One turn moves every row onto another: examples first, then more rows asked:
Guke: [ 12  -3  27 -23  29   7   0  -2   5  -6   0  -3  11   4 -33 -30  19  -8
  30 -16  -2]
Gopa: [  4 -12 -13  -4  26   8  -8  32 -26   2  14  14 -14 -11  -7   3  16 -34
  -2   9 -12]
dud: [ -7 -21 -11 -14  31  22  -6   7 -40 -18  23 -21  -4   7 -43 -21   9   4
 -19 -29  13]
momog: [-12 -14  25  -8  29  40 -19 -25 -21   2   7  -2  -4  -5 -18 -36 -20  -8
  13 -39 -25]
fedus: [ -6   5  -2  -8  44  25 -37  -4   4 -23  10   4 -17  16 -21 -13  13 -40
  20 -40 -24]
Rili: [-39   0   9 -28  19  37 -11   9 -27 -11   0  18  -2  -8  -7 -24  -8 -38
 -25   6 -13]
Zipez: [-20 -28 -23  27  46  24  -9  12 -13   6   1  -7  11  24 -33 -31   9 -23
 -30  -6  -8]
viv: [ -1 -41 -17   4  15  15   5 -10  -8  -3   5  19  10   5 -16 -42  33 -15
 -13 -11  25]
buv: [-52  -6  17   4  39  26 -36 -15 -20 -16  20  18  -1  39   4 -20  28 -10
  -7 -16 -11]
bosap: [-13 -20   1   1   4  25 -21   0 -53  20  -5  -6 -42  16  -8 -11  -1  -3
  -5  -7  -7]
Fufem: [ 20 -25  21   3  26  11 -26 -23  -3 -12 -40   5  -2  23 -19 -16  28 -28
 -26  -9 -10]
fime: [ -9  -5  -6  -8  41  33 -30   9   3 -21  23 -10 -24  12 -18 -17   6 -35
  24 -26 -25]
Tafif: [  9 -46 -13  11  16  16  -2 -18  -6 -15  12   7  10   8 -10 -48  27 -11
  -8 -20   9]
tepo: [-15 -13  11   1  14  31 -21 -26   6 -13 -42  -9 -12   3   0 -12  31 -10
  10  -5 -26]
kiz: [ -4  -1   9  10  38  -2 -38  -3 -22 -20 -19 -14 -25  29 -24  10  28   7
   8  -1  -4]
baf: [-17 -16   7  -5   4  20 -23  -1 -58   8  -4   3 -45  15  -6  -6   2  -4
  -4  -5 -14]
Mot: [-30  -6  21   3  54 -10 -18   8 -26  25   1  26  10  18 -10 -35  14 -24
  -1   4  -7]
beb: [  5 -44 -13   8  21  19   0 -14 -10  -7   6  13   6   2 -10 -50  30 -19
  -4 -15  24]
Fur: [-18   6  11  -9   4  -8 -39  -4 -12 -17 -27 -11   8  14 -15 -19   6   3
 -37 -29  -5]
nuta: [-42 -21   1   8  52  13 -39 -17  -3 -18 -10  22  -9  -3   3  -5  21 -11
 -31  -5   6]
Tob: [-33   1   2  -3  14   3 -18  -7 -35 -13  -1  27  15  -2   6 -13  21   8
   8  -7  24]
tomi: [-13   3  -4 -12  -6  14 -10   6 -13   3 -18  39 -26  -4  -6 -28  -1 -13
 -24 -14 -25]
kot: [-16   0   4 -17   7 -16 -39 -13 -13 -26 -20 -10   7   9 -26 -25   9   4
 -32 -29  -4]
Risar: [-22 -32   6 -21  47  42  -7 -27  -6  -4  -8   7  -5  30 -41 -35   1   4
  15 -15  -8]
sov: [-10  -1   6 -12   9 -10 -31 -17 -14 -24 -29 -17   2   0 -29 -23   7   3
 -29 -33  -1]
meko: [-33  -6  19  -6  49 -10 -23  13 -18  26  -4  22  15  23 -17 -24  17 -27
  11   4  -8]
bigu: [ -6  -2   1  -7  34  27 -34   0   3 -30  21  -8 -24  15 -18 -10   8 -43
  20 -28 -20]
bog: [ -7 -19   2   6   0  36 -17   0 -53  17  -2   4 -40  20 -18 -11  -5 -15
  -5  -9  -7]
Tofo: [-29  -8  26  -3  55  -5 -27   5 -12  17  -1  18  23  24 -14 -21  17 -26
  10   8  -2]
tota: [-15 -38   7  -4  22  17   3  -2 -13   8   6  -8 -11   1 -50 -24  15 -13
 -39   2 -29]

kot moves to bosap
tomi moves to momog
sov moves to baf
Where do these go?
tota moves to tepo
Tafif moves to Fur
kiz moves to Gopa

